In the rows, 128 means zero.
The rows below come in pairs that one turn or mirror swaps. Which row does each named row swap with?
z_511: [134 126 123 111 129 125 126  97 124 155 119 156 140  83 140 129]
z_899: [120 138 116 120 150 167 123 106 108 106 135 108 127 126 111 133]
z_666: [122 134 118 124 146 163 134 109  99 104 137 108 131 120 112 143]
z_6: [168 120 109 145 129 112 121 142 154 130 120 163 157 123 144 117]
z_879: [172 113 110 142 123 118 114 149 153 124 123 158 141 125 147 111]
z_730: [115 135 117 111 142 167 130 110 105 113 137 112 122 126 107 140]
z_868: [165 116 110 153 128 117 115 141 155 125 121 164 147 127 151 113]
z_821: [134 125 115 109 132 136 112  86 131 144 125 162 136 113 150 111]
z_521: [170 120 112 148 130 115 119 138 154 127 127 167 145 133 144 113]
z_577: [109 143 127 141 122 123 132 175 125 118 116 114 132 165 133 134]
z_987: [140  75 123 140 131 134 118 120 121 155 118 134 136  90 112 132]
z_121: [125 121 121 108 129 133 130  99 123 149 132 163 136  85 133 119]
z_448: [167 112 114 140 124 109 114 139 150 115 127 167 146 127 145 114]
z_677: [112 134 127 112 137 160 123 105 111 111 140 106 123 121 105 136]
z_8: [139 132 130 109 126 121 121  95 128 146 138 166 143 100 144 122]
z_932: [116 138 135 146 111 115 139 172 127 121 118 120 124 165 139 126]
z_52: [113 136 128 144 113 114 136 169 125 107 114 124 135 166 144 132]
z_249: [152  83 130 143 124 141 116 117 120 154 123 129 141  87 116 130]
z_349: [149  80 132 137 127 127 120 118 113 152 123 137 141  89 112 140]
z_486: [118 138 119 116 142 163 135 103  99 111 134 109 115 122 117 137]
z_491: [113 139 129 150 121 120 132 177 125 120 110 113 138 158 132 138]
z_717: [149  83 125 143 137 136 121 119 117 155 119 135 134  86 113 133]
z_73: [128  98 133 125 124  78 126 142 129 148 114 143 118 110 142 108]
z_76: [110 138 124 118 145 166 126 111 107 113 138 107 125 130 110 132]
z_713: [113 135 124 110 134 171 130 105 109 114 139 116 118 119 113 133]
z_721: [110 139 131 150 117 116 137 170 128 114 120 116 135 165 134 131]
z_449: [148  78 117 142 136 128 119 113 120 153 116 128 142  90 114 128]
z_43: [128 127 120 117 125 123 111  84 113 149 123 157 132 110 153 116]
z_196: [136 113 129 138 126  75 127 134 137 141 108 143 122 114 150 102]
z_805: [124 121 135 130 130  83 144 154 132 145 115 149 121  99 135 107]
z_395: [110 134 127 153 122 114 131 171 129 115 115 117 131 166 139 134]
z_200: [118 137 117 118 148 168 131 106 109 115 139 116 125 120 107 143]
z_649: [118 137 118 125 143 164 133  99 105 109 141 114 120 123 108 138]
z_639: [156  75 122 139 132 135 123 114 123 149 115 128 144 100 115 140]
z_391: [116 144 131 137 114 112 128 170 130 118 116 117 133 166 134 138]
z_545: [118 132 125 115 143 163 136 106  97 112 138 111 124 120 107 140]
z_696: [119 139 122 122 155 163 137 113 105 109 143 113 124 131 107 137]
z_825: [100 128 124 147 123 123 132 170 122 112 113 119 138 166 136 139]
z_245: [135 112 131 140 122  77 130 138 129 151 116 149 119 129 150 104]
z_802: [107 140 128 148 112 115 143 171 126 111 113 120 133 156 143 133]
z_46: [129 108 144 136 129  87 143 152 134 160 111 142 125 108 132 111]
z_657: [172 108 112 143 129 117 125 142 160 118 121 158 153 128 139 119]
z_954: [114 133 121 150 122 116 135 171 121 105 113 116 139 160 142 139]
z_496: [110 136 123 151 113 115 138 175 126 114 113 125 129 160 136 138]

z_677 pairs with z_391
z_121 pairs with z_245
z_987 pairs with z_521
z_577 pairs with z_76

The rows below come in pairs that one turn or mirror swaps. Which row does each named row swap with?
z_651: [141 122 105 120  92 162 148 118 100 115 114 109 142 149 145 153 123  72
 162 138 132 113 130]
z_37: [ 86  97  84 133  99 142 156 141 141 144 133 111 136 139 143 131 125 135
 119 119 106 108 138]
z_689: [136  86 125 100  93 146 148 143 152 102 140 139 161 105 139 149 122 140
  91 148 139 123 141]
z_400: [107 119 165 116  93 129 158 139 116 127 119 135 154 157 136 145 145 115
 130 138 106 112 133]
z_33: [139 121 135 123 101 114 159 119 108 157 131 110 147 157 122 145 104  81
 114 144 176 131 121]
z_447: [105  90 137 132 101 141 145 117 124 119  73 125 149 131 140 140 133  92
 151 116 135 129 139]
z_617: [133 135 118 146 152 111 142 128 118 139 130 124 128 105  94 155 113 101
 154 142 157 117 135]
z_338: [136 102 119 136 126 159 144 133 145 136 110 144 113 103 152 144 127 134
  81 128 134 126 137]
z_413: [144  90 101 109  70 119 141 145 122 151 123 117 137 136  80 151 117 117
 151 144 150 139 141]
z_745: [123 123 120 109 109 161 155 150 130 108 127  98 169 123 155 135 129 129
 105 132 153 144 105]
z_875: [124 131 121 116 115 161 147 138 152 119 122 127 133 164 183 138 130 102
 143 121 139 115 138]
z_280: [145  98 101 143 127 149 142 128 174 128 124 131 112 160 123 144 138 108
 132 137  97 101 124]
z_882: [147  94  97 152  66 139 144 145 110  88 137 126 154 117 118 157 124 115
 161 133 141 128 121]
z_493: [119  82 167 132 101 121 158 124 114 116 117 134 104 124 136 128 120 115
 143 124 154 105 118]
z_855: [133 109 132 165 130 146 138 119 154 114 129 117 128 117  89 150 149 118
 126 147 117  89 116]
z_497: [146 128 129 125 120 135 136 142 116 112 111 141 146 120 153 163 132 114
  72 115 146 115 142]
z_590: [144 106 110 157 120 161 150 145 118  97 127 125 170 138  98 143 134 130
 173 141 141 124 127]
z_440: [122  99 139 106  91 134 144 155 140 124 154 143 117 150 114 124 116  87
 152  97 164 123 140]
z_97: [123  68 118 114  95 165 144 136 143 101 120 134 131 178 128 161 126 130
 113 147 140 113 158]
z_193: [139 137  91 140 122 150 153 148 164 144 129 103 127 124  99 117 131  87
 120 139 115 107 119]
z_336: [141  96 115  93 102 144 141 144 136 129 140 137 128 149  66 131 126 105
 139 135 147 115  94]
z_231: [125 112 114 131 114 130 149 134 170 124 127 119 139  77 124 164 131 142
 139 131 161 125 153]
z_205: [145 134 124 104 134 123 147 136 170 109 126 121 146 123 128 152 120 102
 115 132 151 110 180]
z_583: [132 133 119 143 121 121 145 125 122 142 125 110 152 162 142 158 120 102
  92 149 153 121 176]
z_978: [127 118 109 146 136 107 158 130 156 144 144 117 142 122 137 168 114 102
 138 126 156 146 169]
z_466: [153 112 110 101  69 150 134 149 151 123 128 150 158 167 141 139 125 113
 114 120 131 120 110]
z_985: [100  82 110 140  70 130 150 138 150 101 139 120 136 154  89 140 121  97
 158 139 156 124 135]
z_21: [123  71 133 104 143 140 147 137 121  91 132 130 132 127 145 163 118 112
 143 141 155 120 158]
z_242: [133 111  80 150 113 163 132 147 154 102 147 121 123 130 105 143 132 114
 171 136 118 119 139]
z_175: [ 90  92 109 160 103 140 142 139 105 166 130 117 148 127 119 146 108  94
 115 120 141 144 137]
z_774: [138 107  88 133  92 148 132 161 162 157 128 134 121 163 123 119 128 124
  96 123 128 117 136]
z_886: [153 102  75 112  84 149 151 165 120 110 112 115 139 135 135 156 130 139
  96 138 152 115 127]
z_256: [136  88 128 144 113 139 149 123 114 144 138 107 143 105  96 133 114 101
  87 161 137 118 107]
z_164: [138 120 101 119  67 109 132 125 146 134 132 136 149 157 120 165 111 142
 131 137 139  79 132]
z_820: [112 138 132  91 112 132 160 123 108 122 122 130 177 119 144 165 127 102
 138 136 143 126 124]
z_679: [150 123 144 151 117 129 172 143 120 163 114 123 155 152 117 133 145 131
 128 117 158 134 119]
z_547: [134 130 107 114 124 151 147 154 168  98 129 151 124 129 127 145 138 140
 155 140 121 100 123]
z_922: [147 112  98 143 115 129 117 134 136 141 150 115 125 159 100 139  99  71
 146 118 168 122 136]
z_969: [138 117  88 137  88 138 155 157 135 132 150 114 103 136 103 143 120 115
  84 148 166 108 104]
z_265: [135 112  99 165 113 140 143 132 136 110 166 124 127 124 101 167 113 116
  85 160 149 116 141]
z_551: [113 112 139 140 120 109 144 153 101 131 136 121 130 137 116 139 119 104
  72 119 152  97 123]
z_145: [132  93 130 135 133 134 150 119 137 120 124 117 110 144 114 136 126 107
  74 140 138 109  89]
z_650: [133  94 122 107 107 123 105 124 129 114 139 109 139 138  89 135  94 106
  94 132 157 101 105]
z_741: [107 151 123 139 118 124 156 136 124 133 149 123 133 153 125 151 121  78
 153 148 144 108  97]
z_579: [109 115 143 132 152 130 142 117 137 125 122 123 110 116 137 143 118 107
 156 124 148 116 166]
z_531: [108  77  88 143 119 151 141 153 116 126 152 121 127 115 115 134 119  94
 152 133 117 118 102]
z_224: [ 97  99 136 121 113 119 142 119 135 134 122 141 122 115 126 131  98 135
 163 126 151  86 131]
z_787: [141 130 155 113  99 131 138 140 125 129 109 140 117 127 100 140 114 115
 132 101 183 130 116]
z_990: [132 158 112 128  66 154 144 131 121  96 125 123 142 144 119 166 122 113
 142 142 143 105 100]
z_255: [138  77 116 138 138 128 147 128 121 122 125 106 144 162  96 154 126 122
 112 124 152 126 179]
z_32: [135 110  81 121  99 125 142 141 145 106 142 123 163 107 139 171 115 125
  90 126 157 148 128]
z_747: [165 113 108  91 116 137 123 150 148 119 104 157 133 143 126 158 123 110
 160 115 162 129 130]

z_224 pairs with z_590
z_978 pairs with z_280
z_583 pairs with z_774
z_256 pairs with z_689
z_547 pairs with z_617
z_855 pairs with z_231
z_493 pairs with z_882

The rows below come in pairs that one turn or mirror swaps. Which row does each named row swap with?
z_67: [111  93 116 137 114 168 125 128  99 120 146 152 133  83 125  93 119 106
 145 156 134 174 147]
z_942: [136  74 116 137 109 182 117 164 105 146  99 109 153 107 109 102 150 113
 123 170  96 135 163]
z_653: [121 114 125 158 133 141 113 133 125  86 108 129 159 119 144  61 131 139
 100 156 105 137 126]
z_707: [126 102 152 112 108 163 115 124 131 137 116 110 127  96 110  98 135 144
  90 126 104 162 195]
z_335: [125  94 126 128 124 161 109 100 126 145 129 122 164  99 138  78 138 115
 107  98 111 157 182]
z_749: [112 101 123 135  85 158 108 159 122 116  65 132 120 108 142  80 108 136
 114 165  89 138 150]
z_209: [105 105 119 149 130 166  87 191 120 134 116 143 103 124 167  73 133  94
  94 154 111 131 156]
z_74: [101 132 110 122 106 174 109 139 107  95 121 152 139 119 131 130 140 142
 111 157 133 135 163]
z_894: [137  79 106 142  94 147 117 145  96 135 142 131 124 109 134 118 139 135
  99 152 118 155 127]
z_514: [113  83 130 123 138 163 122 139 121 128 100 112 115 145 135  94 134 138
  96 138 104 135 199]
z_605: [ 98 130 123 149 123 199  88 174 109 115 145 147 129 112 132  64  91 143
 120 141 128 135 145]
z_102: [138 126 126 136 130 174  83 165 127 134 133 164 143  99 123 101 103 147
  87 129 105 121 159]
z_999: [116 121 102 130 158 126 116 138 122 137 147 124 124 111 115  61 159 117
 116 147 121 121 183]
z_482: [ 80 135 122 130 128 174 115 109 100 135 113 118 152  95 151  56 131 130
  74 144  98 137 169]
z_275: [142 144 124 133 118 186 115 162 118 179 142 115 140  89 130  88 143 109
 107 153 120 156 194]
z_629: [127 111 150 114 115 168  84 168 124 116 105  99 131 117 125  35 168 130
 104 147 112 144 172]
z_277: [125  58 121 137 140 133  91 175 113 137 134 127 134 105 156  76 139 109
 106 155 147 147 170]
z_264: [134 121 127  87 111 167 102 133 131 136 113 132  93  82 146  87 142 125
 108 137 129 149 141]
z_324: [114 116 124 158 106 156  86 125 131 113 136 148 150  89 114  89 130 162
 112 144 102 135 133]
z_877: [138 127 122 103 120 153  69 122 117 132 114 132 134 116 131  69 142 121
 108 187 153 138 195]
z_116: [131 132 110 132  99 154 121 159 113 123 122 127 164 129 143  70 110  91
 119 167 121  91 179]
z_233: [100 100 107 141 122 168 114 156 107 138 114 121 125  58 156  63 106 135
 101 140 150 136 185]
z_518: [ 99 118 132 110  93 147 104 138 142 117 138 111 112 118 158 102 140 102
  74 144 128 148 164]
z_456: [119 117 140 139  87 141 111 167 100 103 166 131 110 110 161  80 134 128
 106 143 105 156 173]
z_600: [119 119 140 131 118 198  89 112 136 133 142 138 141 125 168  39 114 135
 113 139 102 133 150]
z_546: [123 120 145 141 110 182  97 155 133 159 168  94 118 136 139  48 124 127
  96 155 120 145 179]
z_504: [ 91 143 107 131  98 164 118 142 116 171 121 107 126 120 121  95 113 126
 113 173  85 149 151]
z_99: [117 109 127 150 131 180 127 168  81 147 104 114 123 124 161  81 121  89
 126 137 144 139 173]
z_162: [110  99  96 150 125 156 100 124  94 145 129 130 119 110 157  86 103  83
 115 182 128 112 151]
z_83: [112 119 101 123  98 168  88 145 103 120  90 154 131 129 134  67 104 118
 151 141 123 141 146]
z_994: [143 136 108 111 138 183 123 151 112 146 136 129 123 118  93  71 131 107
  93 142 124 107 191]
z_842: [110 115 108 110 101 187 133 160  89 137 111 137 156 103 125  78 107 116
 112 184 122 118 209]
z_31: [138  98 105 153 104 158 110 168 123 140 141 131 117  90 133  97 131  89
 107 190 119 151 130]
z_833: [148 101 121 109 125 175  62 132 123 137 123 125 132 102 133  80 118 123
 103 175 158 127 200]
z_385: [ 93  96 135 131  91 194  98 107 106 117 124 112 133  86 125  61 101 124
 107 150 143 124 173]
z_754: [161 149 130 138 145 170  98 151 120 156 119 136 133 113 144  83 157 115
 112 124 112 143 153]
z_472: [107  93 123 160 128 127  99 144  95 147 115 133 180 126 140  79 124 121
  99 182 103 141 180]
z_274: [123 121 126 166 130 150  95 123 113 140 112 140 173 116 109  52 132 137
 107 150 108 173 145]
z_806: [117 100 125 168 126 124  77 168 104 143 122 130 173 100 139  64 111 133
 103 167 105 148 166]
z_214: [132 118 129 137 114 157 110 167 118  99 126 145 115  95 124  43 160 123
 122 175 109 159 190]
z_378: [129 108 122 109 144 163 125 132 127 159 138 111 114 134 158  76 122 145
  93 143 114  92 164]
z_891: [115 116 115 121 147 134 102 153 134 113 128 153 141 108 144  65 167 145
  79 153  97 129 179]
z_943: [160 131 124 114 121 179  79 165 113 176 124 126 160 109 129  54 113 131
 119 173 115 128 168]
z_642: [ 91 141 121 154 108 127 113 153 149 135 128 123 120 122 143  52 151 113
 116 138 126 142 185]
z_425: [124 127 114 137 107 173 122 132 130 157 118 140 134 119 110 102 114  69
 107 156 110 110 173]
z_434: [124 100 112 146 135 191 112 127 131 133 148 125 146  54 148  83 127 121
  92 136 134 142 158]
z_727: [133 138 122 118  99 125 145 172  91 124 133 131 131  91 136  82 115 114
 113 156 132 140 145]
z_279: [134 155 133 134 114 135  84 133 121 139 178 124 145 122 138  71 134 132
 114 144 131 148 177]
z_203: [105  69 142 129 110 141  93 152  75 108 125 133 144 117 126  79 119 123
 125 155 118 152 142]
z_463: [126  84 120 134 107 191  98 110 121 118 105 130 142 134 138  77 123 114
 113 163 168 144 174]
z_608: [126 113 124 120 123 191 134 108 102 119 122 102 143 109 105  81 111 135
 121 164 150 138 181]
z_979: [131 114 108 123 112 188 112 118 104 163 136 124  94  93 143  81 119 118
 103 176  81 124 168]
z_432: [115 116  90 163 118 137 139 185 119 120 119 131 141 110 158  57 144 113
 106 148 120 118 166]
z_684: [ 98 100 143 137 101 166 133 158  99 160 122 120 141 122 153  89  99 140
 117 127  86 146 150]
z_929: [128 120 129 112  88 183  95 130  96 152 133  99 118 124 143  39 117 145
  83 147 119 142 152]
z_690: [144 149 122 117  94 151 127 158 110 122  76 127 147  94 130  74 130 122
 107 164  99 159 165]
z_302: [138  85 126 146 119 197 123 142 122 135 126 128 145 117 134  72 132 110
 107 181  76 118 201]
z_498: [151 107 127 105 102 176  82 101 118 149 125 109 155  94 147  61 141 153
 120 160 115 128 161]

z_504 pairs with z_518
z_806 pairs with z_833
z_264 pairs with z_684
z_116 pairs with z_999
z_432 pairs with z_994
z_425 pairs with z_642

